A single turn carries every row of the set below to another of its rows. Some are shown first; where does it send the rows asked next?
q_585: [-24.2  19.0 -10.8   8.2   3.9 -16.1  -6.4  15.5   4.0  -8.5  15.4   0.9
  -4.1  -4.6  27.5 -20.3 -20.1 -25.9 -15.5   5.9  19.0   3.1  49.6   7.3
 -17.1]
q_143: [-31.0 -10.5 -13.2  -8.5  -3.4   0.4 -36.9  26.7   3.8   4.2  -0.1  25.3
   1.2  24.6 -17.7  33.2  -9.3  31.6 -11.2  16.2  25.5  16.0 -17.2  12.7
  18.6]
q_862: [ -1.1 -34.1  10.3 -19.9  23.0   6.8 -24.0  30.7  -5.9 -12.3 -42.3  19.7
  15.9  34.2 -26.3  -5.6   7.1  25.5   2.0  -5.5   7.3 -10.1  14.2  -9.6
  30.5]
q_160: [-47.3 -21.0   2.1  19.6 -24.9 -23.2  28.8  -5.5 -15.5  -7.2  -2.6  -3.7
  12.7  -9.4 -37.9  38.6 -27.3   1.3 -14.3   4.0   9.8  24.5  -8.8  -6.4
   2.0]
q_35: [-39.4  -3.7  -0.7  14.2 -11.6 -28.8  18.5  -4.3 -35.2  -8.9   2.4 -21.7
   1.6 -13.4 -23.9  26.2 -17.0  22.0 -38.0   5.7  21.8   3.6 -14.5 -27.3
  13.5]
q_901: [ 22.2  -2.4  21.7   3.3  27.5  -5.0  15.5 -36.4 -10.0  16.5 -32.8  14.0
  -5.9  -5.9   5.4 -10.4  14.3  28.0  37.7  18.8 -35.4   4.1 -10.9  11.0
  16.0]
q_191: [-21.9 -22.8  -4.5  21.8  14.2 -10.3  23.5  -9.0 -23.6 -35.3 -27.4 -21.7
  24.7  -4.7 -18.9   2.8 -18.8  23.8  21.4 -34.3   2.5 -15.0  -9.2 -31.1
  23.1]
q_751: [ -3.2  13.2  19.3  28.7  10.8 -14.5 -24.8  13.3   9.3 -15.4 -10.8  22.5
 -31.0   4.9  28.3 -22.8  17.7  20.6 -14.0  29.3 -17.2 -18.5  -4.6  13.6
 -19.5]
q_115: [ -5.0  14.0  18.1 -23.0   9.0 -14.9  21.5 -33.1  -7.0   8.2 -16.6  -5.1
  13.4 -15.0  -5.9 -11.4 -23.1 -51.3  22.7  10.2  -3.2  17.5   1.5 -19.6
  12.7]
q_745: [ -0.5   8.7  11.3 -14.8  -1.4   7.8  27.7 -29.0   3.3   2.9 -13.0 -18.7
  30.8  -9.9   3.8  -1.2 -16.8 -46.9  20.1 -11.7  15.0 -16.7  17.1 -11.5
  16.9]
q_645: [ -1.7  16.4   7.5  37.1  -1.5   2.0 -32.7   2.7  -5.2  12.3   0.1  -0.5
 -29.1  21.8  19.5  -3.6   7.4  28.2 -13.5  29.3 -14.8 -25.1   1.4  32.4
   0.5]
q_525: [ 23.3  24.2  33.4   6.0  22.1  -8.3  13.8 -21.8  -7.7  13.3 -36.2  10.6
  -8.3   0.0   0.0 -18.8  15.2  13.8  30.8  22.0 -28.0 -15.8 -26.1 -15.7
  13.6]
q_931: [-27.9  22.7  -7.6  19.0 -19.9  -5.1  -7.3  -0.7  -6.1 -15.0  13.5 -11.4
  -3.6  -3.9  24.0   0.1 -28.8 -29.5 -23.7   8.8  25.4 -14.4  27.2  16.8
 -15.2]
q_473: [-31.9   3.5   4.6  -1.4  -2.3 -20.7 -17.1   2.4  11.0 -21.2   8.7   5.6
  -8.7 -10.3  22.3 -15.9 -20.9 -44.7 -21.9  19.0   7.4  14.6  22.0   9.0
 -20.6]
q_259: [  2.5 -25.4 -16.1 -13.1  21.8   8.5 -30.1  22.0  -4.8 -20.5 -34.5  12.8
  12.6  10.0  -7.2   2.3   2.1  50.0  20.5 -20.4  -2.6  -9.9   0.5  -5.8
  33.4]
q_164: [-55.0  -8.5  -1.0  26.8 -10.4 -18.6  16.6  -5.0 -14.6  -9.7   6.6  -8.7
  13.4  10.4 -29.4  34.2 -30.1   5.8 -11.1   2.5  30.1  10.1 -26.7 -12.7
   8.8]
q_785: [ 22.6  18.3  47.4  17.0   7.3   4.1  14.8 -34.4   2.7  27.7 -22.0   4.4
  -2.4   9.7  -4.3   3.6  18.5  17.3  23.3  11.5 -28.9  -2.1  -5.3 -14.5
  23.3]
q_342: [  0.3  19.9  23.4  43.6  21.1  -1.5 -14.0   1.3  -2.3  -0.8   4.6   6.5
 -30.0  14.4  23.4 -18.8   6.4  36.9 -19.1  13.6 -21.2 -13.6  14.4  14.6
 -12.9]
q_741: [ -4.0 -26.2   6.2  13.7  16.4  -4.3  37.8 -10.8 -31.6 -24.0 -33.5  -8.3
  18.1 -16.1 -29.6   5.4 -30.4  32.2  13.0 -30.3 -10.4  -4.5  -3.2 -22.1
  10.3]
q_774: [ -2.5  17.0  13.9 -17.9  -9.2 -10.1  23.2 -20.0   9.2  20.9 -12.4  -1.6
  23.8  -8.8  -0.6   1.2  -6.8 -45.8  27.2   4.1  12.2  14.9  30.5 -21.7
  19.8]
q_942: [  8.6 -26.8 -15.6 -12.4  28.7   5.6  -4.1  34.3 -10.2  -8.3 -36.7  31.1
   7.0  10.8 -14.0  -6.6  -0.8  55.1  11.8 -15.0  -6.2 -11.8   5.3   5.4
  10.4]
q_358: [ -1.4  14.7   6.5  29.0  13.6  -9.3 -13.9   7.1  -6.8  -8.3  -9.2  31.0
 -32.5  -1.8  21.2 -11.6   4.5  36.4   0.5  39.2  -6.1   0.4   3.9  38.6
 -21.0]
q_782: [-34.9 -20.8 -18.7  -6.0 -11.7 -14.1 -13.4  38.9   5.4   9.0  -6.0  36.4
   1.0  17.4 -21.9  28.1   1.8  24.6 -16.1  20.1  13.9  16.1  -0.9  22.0
   1.8]
q_460: [  3.0 -29.9  10.4   9.2  15.2  -4.9  20.0   7.0 -24.6 -36.5 -29.0 -14.3
  11.4 -15.7 -24.9  -8.7 -15.0  21.8  -2.0 -23.1  30.9 -20.2   6.6 -40.6
  19.7]
q_587: [-13.5  -8.7  17.3 -14.9   8.9 -16.1  39.6 -40.1   3.2   2.3 -25.3   2.9
  31.8 -18.6   6.7  -0.6 -14.6 -36.8  31.6   4.0  -5.7  16.7  12.6  -3.2
   2.3]
q_157: [ 25.8   3.2  25.4   4.1  16.8  14.8   1.9 -25.6   4.4  30.1 -27.0  -7.6
   6.3  15.9  -1.1  -4.5  20.3   9.4  30.8   9.0 -24.5 -27.4  -8.1   3.6
  33.0]
q_116: [-44.9  -6.8  -0.6 -14.6  -2.8 -17.8 -25.0  18.6 -16.9  14.5 -10.4  12.6
   5.7  36.5 -24.9  28.9   4.7  26.1 -34.6  23.2  -1.0  14.3  -6.6   2.4
  24.0]
q_102: [-38.0   8.1   2.1   9.9  -4.5 -19.2  10.2   4.0   6.9 -23.2  -1.7  18.5
   4.3 -14.3  22.9  -2.4 -24.2 -28.9  -6.1  24.8  23.3  12.7  27.3  23.5
 -33.6]

q_164 -> q_191
q_358 -> q_102
q_525 -> q_751
Now find these:
q_862 -> q_116
q_931 -> q_745
q_741 -> q_942
q_774 -> q_785

A single turn carries every row of the set below to another of its rows. Some are shown first; where does it send the rows asked next?
q_512: [-12.3  44.0  41.3  -0.2  -5.6 -14.7  17.1 -10.4  27.4  10.1   2.4 -29.7
  20.9 -20.7]
q_534: [-11.5  39.9  31.3  -5.6  -5.6 -31.6  -2.3 -16.8  30.1  23.2  -3.5 -12.0
  21.7 -33.7]
q_148: [  0.8  66.3  -7.8   8.3   6.2 -13.2   1.3  -4.1 -18.7 -38.4  12.5  36.5
 -16.8 -50.3]
q_826: [-10.5  31.0 -10.3  12.1   3.2  10.7  31.9  -2.3 -45.0   2.1 -44.2 -13.4
  19.3 -43.5]
q_281: [-12.0  31.3  -3.5  -2.2  26.7  17.6  38.6  -9.2 -37.9   4.1 -43.7   3.9
  -5.9  -7.9]
q_39: [ -7.2  34.9  39.5   1.7 -11.2 -23.1  -7.4 -17.8  28.8  13.2 -36.2  -9.1
  -5.2 -27.5]
q_468: [ -9.2  52.5  36.3 -20.0   1.2 -29.3   7.8 -34.4  -0.7   9.1 -15.4 -30.3
  16.6 -46.0]
q_604: [-29.3  17.3  -9.6 -42.2  -7.1   0.5  20.0  -5.8  14.7  22.0  10.9  20.0
   0.4 -15.5]
q_394: [-25.2  19.6   2.7  24.1  -9.1  10.9  46.2  13.4 -32.5   8.9 -28.6  19.9
   1.7 -12.8]
q_274: [-14.9  17.4  -8.2   8.8   1.6  17.5  33.5 -17.5 -44.2  14.7 -31.9   4.4
   6.4  -6.2]
q_541: [-16.6  66.8  10.4  -1.2   9.0 -16.7  -2.7   3.8 -18.9 -27.1  24.0  21.7
 -36.6 -25.4]
q_213: [ -8.1  28.9   1.2   0.6   2.2  28.1   5.0   3.8  31.3  -1.7   3.8  31.8
  -1.6 -62.1]
q_45: [ -5.8  58.2 -10.6  -4.4   7.7 -31.0  22.3   3.6 -28.5 -38.7  21.4   2.2
  -2.4 -54.5]
q_105: [-11.3  39.8   1.7 -21.5 -25.5  41.6   3.2 -38.3 -10.4  -7.4  -8.9  25.7
 -16.9 -24.8]
q_288: [ -4.2  78.2  -7.8  -0.9  -9.9 -19.8   4.9  11.9  -7.5 -44.9  -4.5  27.6
  -7.6 -43.0]

q_826 -> q_468
q_541 -> q_394
q_274 -> q_534
Now find these:
q_288 -> q_281
q_604 -> q_213

